Each row is where one point has got to under a steady rotation. How many ticks took it there?
The counts run from 0 to 767.
[124 151 164 143  84 114 111 116 151 168 134 162 107 116 118 103 105 187
 139 168 103 134 136 176  95  57 120 149 173 122 131 126 143 174 140  90
 147 144 111 127 134 129 135 166 102 118 127 150 120 155 150 142 142 151
 175 113 126 145 118 100  83  80] => 585
[122 185 125 124 135 110 125 118  97 172 118 181 103  69 106 124  86 161
 152 155 116  92 149 109 160  77 146 145 157 159 161 134 132 143 124 112
 101 144 131 148 169 125 118 138  98  94 150 157 117 116 124 137 153 129
 117 131  94 113 112 107  98 148] => 650
[134 216 149 156  95 116 123 152 139 130 164 156 152 162  96 141 115 151
 173 105  86 144 129 119 123  68 123 167 140 146 148 174 154 151 127  90
 102 117 121 139 128 130 111 139 110 104 171 131 113 148 132 132 190 123
 104 121 132 136  78 102 110 154] => 194
[ 83 206 160 107  98 103  90 142 121 146 123 180 125  93 108 109 152 152
 111 146 150 122 133  98 146  90 152 171 158 171 148 174 132 118 147 114
 131 110 124 104 119 111 102 157 118 139 139 146 138 116 132 116 135 128
 111 138 107 129 102  74  98 147] => 451
[130 228 161 130  98 128 132 118 119 145 162 162 119  95 125 141 126 163
 142 135  97 161 117 100 141  94 105 165 133 156 140 165 172 136 120 100
 139 132 125 141 131 116  84 126  82 156 138 139 114 142 122 152 141 123
 111 157 144 146  77 101 126 135] => 110
[124 179 181 162 108  99  83 127 139 155 114 184 130 115 110 113 127 139
  79 149  93 143 144 155 105  98 134 167 160 151 122 153 117 155 148 115
 163 115 125 105 120 130 116 150 113 126 179 136 132 154 118 167 127 145
 101 116 106 130 122  98  86 108] => 174
[122 173 166 147 100 112  91 139 117 135 128 197 119  93 111 110  87 137
 111 139 125 100 148 146 166  61 149 144 149 150 167 157 138 128 124 101
 125 110 120 123 144 129 109 134 122 104 176 141 101 155 139 118 153 135
 133 120 124 147 120  77  94 141] => 509
[107 187 116 108 101  91 124 114 115 173 137 179  94  83  95 118  98 151
 156 168 122 106 140 136 119  87 138 131 152 140 166 139 138 137 126 104
 101 139 104 126 153 104 124 147 118  89 158 142 131 156 151 124 157 131
 141 121 101  98 129  85  94 134] => 306
[ 87 162 163 137  63 118 107 140 131 149 109 171 120  81 105 100  99 150
 113 131 133 117 140 144 135  74 109 180 163 137 150 133 127 130 149 106
 124 123 108 100 143  89 116 152  97 128 172 139 139 130 139 110 139 141
 143 131 112 136 128  98  65 111] => 588
[144 183 140 148 114 114 149 115  91 160 146 169 102 111  84 146  77 154
 141 138  85 169 142 125 143 103 119 155 149 131 136 172 135 151 121 130
 127 118 125 131 144  98  87 148  92  98 163 136 149 123  98 125 161 123
 152 164  94 126 111 103  85 121] => 442
[105 203 133 133  90 136  98 130 147 138 126 186 114  80 132 130 124 164
 142 118 129 134 117 114 170  83  99 178 128 191 164 140 132 139 120 112
 122 128  92 116 127 122 115 148 109 119 126 137 119 128 140 156 161 150
 116 144 117 140  88 106 127 175] => 247
[123 181 167 148  89  92 100 128 118 162 160 172 122 110 102 104 125 143
 119 117  86 164 108 127 121 107 100 177 132 180 118 173 162 156 141 138
 107  95 106 112 149 147 106 126 115 145 179 127 126 134 141 139 142 114
 104 123  98 120 114  83  95 157] => 618
[111 184 180 135  93 107  98 157 140 153 136 201 116 142 121 147 123 175
 150 134 121 140 128 137  91  89 133 135 194 135 122 123 120 158 146  84
 151 133 113  92 132 117 100 172 135 116 117 160 147 148 121 128 137 128
 138 129 116 134 124 100 107 103] => 765
[101 191 159 121  99  95 106 139 117 157 122 179 120  83 154 123 122 155
 150 116 110 133 120 151 109  73  94 153 168 127 172 115 135 173 144 106
 149 154  78 121 152 118 147 137 139 106 118 135 138 146 151 135 134 124
 128  84 108 148 132 131 109 124] => 669
[ 94 210 170 126 108  95 105 163 143 139 122 136 140 112 128 128 146 123
  93 113 105 120 145 148 117  64 113 158 150 138 161 131 150 144 146 109
 165 122 118 124 109 106 139 137 106 144 164 133  93 178 117 120 137 166
  99 101 119 156  98 136 106 140] => 91
[133 214 178 147 119 108 121 163 104 121 142 181 169 110 128 124 124 137
 117 106 120 143 113  94 161  75 117 177 149 151 135 187 157 131 135 125
 132 110 116 130 135 145  98 137 108 129 145 137 122 124 113 159 148 118
  96 131 126 167 101 116 116 151] => 190
[146 186 171 144 131  92 119 128 111 165 152 178  88 122 115 126 110 131
 106 130  67 158 128 156 117  95 121 146 161 137 145 159 127 167 127 125
 181 109 126 113 132 116 105 132 117 113 190 126 131 175 106 128 141 128
 154 123  84 153 132 113 101 114] => 439
[ 87 169 162 108  93 105 139 123 118 163 160 189 107  74 100 148  95 145
 124 160 146 140 156 140 121 103 108 173 147 128 166 130 145 133 135 103
 135 137 121 114 153  88 132 136  94  71 154 160 137 129 115 120 131 132
 122 129 115 150 108  90 107 114] => 751
[141 212 141 136 136 113 128 109 118 167 100 131 106 105 122 136 141 163
 122 136  63 131 137 128 143  86 114 145 168 168 107 167 141 152 126 117
 151 121 141 154 120 141 104 141  79 152 143 146 102 156 106 155 141 143
 125 133 101 135  98 137 106 130] => 316
[132 196 148 130 147 108 150 118 136 169 155 161  97 128  84 158 109 147
 134 179  77 135 161 144 107  87 146 132 159 134 126 151 154 149 115 111
 144 119 154 145 124 131 114 146  84 104 168 143 107 171  91 135 152 148
 124 129  97 142  98 112 120 117] => 236
[146 190 144 139  99 100 131 121  98 202 140 189  82 120  96 139 127 152
 129 158  74 143 127 147  92  95 123 127 153 133 121 135 118 149 136 106
 150 141  92 129 135 121  92 152 101 122 142 157 127 169 118 175 134 157
  93 133 122 108 117 126 121 114] => 721
[132 186 187 139 119  94 113 150 111 152 159 192  96 102 107 129 123 113
 110 116  99 164 129 132 126 111 107 161 150 141 137 161 146 171 127 131
 161 102 122  99 147 102 109 133 117 126 183 143 152 177 106 135 142 125
 116 137  97 151 129 112 106 123] => 438
[124 209 171 144 103 133 123 149 135 153 147 180 109 140  93 157 130 168
 157 131  80 129 145 152 124  94 113 138 167 130 146 106 135 155 126  76
 126 122 123 111 139 106 101 147 124 110 166 167 129 180 121 146 157 136
 128 134 135 136 124 127 119 107] => 15
[108 184 171 132  79 107  94 148 135 168 116 184 164 148  82 115 141 179
 147 125  99 120 140 127  93  91 136 158 177 139 124 126 122 137 170 101
 122 131 111 113 132 113  85 165 100 120 143 155 153 126 123 127 143 113
 126 123 120 125 138 128  86 118] => 116
[137 198 162 124  97  91 134 139  91 171 162 205 111 110 125 119 124 157
 128 154 127 124 119 152 126  59 139 149 145 102 165 125 121 139 127  95
 153 144  92 138 126 133 102 150 117  84 146 155  99 132 140 118 139 149
 121 100 147 142  93 112 131 118] => 611
[108 192 170 126 123 105 120  99  97 160 130 169 125  75 142  90 139 175
  96 130 110 122 116 138 131  83 113 156 183 153 143 150 127 148 148 106
 143 116 132 115 153 156 119 118 124  94 139 128 143 120 122 124 137 107
 160  81  94 172 121 113 122 122] => 285
[106 195 136 124  92 105 133  98 121 170 122 185 112  78 117 125 124 169
 150 178 116 102 137 144 120 104 105 155 166 139 169 105 121 154 143  96
 132 148 106 115 157 114 116 146 130  92 137 174 135 158 138 168 145 147
 129 121 114 116 123  99 130 107] => 487
[110 224 127 131 128 115 137 107 132 133  96 136 138  91 145 149 111 177
 161 141 100 117 122 119 160  57 113 165 178 156 152 155 162 148 130  94
 111 130 117 141 145 122 121 145 115  98 113 135 112 138 139 159 160 137
 155 127 119 151  96 112 123 128] => 83
[126 199 162 105 113 115 109 131 115 151 150 185 123 122 128 137 115 194
 178 134 113 128 135 133 124  71 160 116 186 140 149 132 139 119 127  59
 120 140 128 120 137 116 106 151 117  84 129 154 137 137 127 112 151 113
 166 126 128 142 123 107 105 123] => 527
[120 208 156 108 120  68 138 130  98 157 139 175 128 126 110 129 121 175
 167 164 104 104 135 131 120  78 147 145 172 111 151 141 133 150 141  98
 117 141 130 133 119 135 124 156 125  66 129 153 128 128 110 131 158 115
 163  97 113 138 105 115 131 115] => 708
[125 216 168 122 104  68 122 158 114 160 121 161 124 141 103 114 161 145
 130 132  77 122 126 144  97  82 110 154 153 126 135 134 125 175 156 141
 166 119 104 110  92 116 115 171 114 134 155 147 120 158 107 130 138 138
 130 115 105 145 117 140 109 136] => 298
[118 179 169 138 107  85 114 143 131 159 129 143 121 140 112 136 117 165
 129 147  94 154 163 141  77  47 141 144 170 128 139 140 134 148 147 104
 152 143 142 165 112 119 112 164  75 126 138 134 117 147 116  92 130 130
 137 118 109 131 107 140  61 106] => 682
[ 82 207 179 108 100  76  97 144 131 157 162 150 119 122 115 125 157 129
 124 124  99 157 147 146  84  94 112 155 151 146 179 142 151 172 142 103
 152 133 108 122 121 110 140 123 129 120 176 135 124 172 133 117 133 129
 110  85 111 132 113 114  95 123] => 435
[112 174 186 165  90  91 111 140 140 163 124 208 137 110 102 138 124 133
  87 148 113 143 145 126 109 101 118 184 152 147 119 158 127 162 150 122
 146 125 101 111 131 106 119 155 111 134 147 146 139 157 125 171 124 161
  82 137 107 137 125  87 103 112] => 173
[ 90 196 167 117  99  80  95 148 133 171 133 162 124 105  92 144 153 162
 141 144 125 138 140 108  95 118 135 144 177 166 120 154 144 146 164 102
 117 121 131 127 144 133 108 149 109 150 130 165 135 139 118 123 123 107
  88 130 100  99 125  99  84 132] => 213
[112 206 178 135 116  85 124 145 102 155 140 157 140  76 100 108 145 122
  99 128  88 106 125 125 131 120 111 155 178 157 118 165 175 143 150 121
 114  97 138 115 169 137 109 120 108 149 177 163 125 164 102 142 144 103
 105 103  88 129 132  97 103 132] => 50
[134 205 150 119 120  98 133  98  69 170 136 180  78  61 118  91 111 165
 120 145  92 129 119 137 162  96 120 141 142 145 163 150 121 151 134 147
 155 129 106 120 133 123  92 121 109 104 172 139 126 139 124 130 133 130
 149 138 112 135 121 113 110 126] => 205
[103 210 125 102 138 102 137 112 105 145 122 166 130  84 135 128 128 140
 131 120 109 131 107 131 143  58 110 163 149 160 153 167 145 140 120 122
 124 106 112 103 138 132 124 130 117  75 143  96 131 118 108 113 161 117
 132  95  82 164  98 125 130 181] => 467
[100 188 175 125 113  99 141 111 118 146 156 147 128  58 130 111 133 138
 111 127 133 143 132 124 135 101  76 193 132 145 149 160 160 164 138 137
 154 137 124 139 146 124 132 137  80 128 137 137 126 127 128 135 116 125
 122 127 118 161  93 107 111 126] => 754
[151 219 142 114 128 100 113 133 109 162 152 173 106 116 115 131 132 153
 128 157 105 131 147 124 129  57 163 134 146 148 158 155 127 113 118 100
 144 137 118 151  92 128  97 135  90 115 163 123  86 147 118 116 155 144
  95 120 124 124  80 119 129 158] => 373
[105 171 137 109 104  72 134 126  85 160 149 157 154  64 116 118 105 144
 151 135 111 110 163 128 112  80 133 137 155 122 173 131 158 137 140 110
 125 157 113 144 152 100 131 141  93  99 155 164 113 155 103 138 130 120
 120 111 108 151 132 135 111 118] => 571
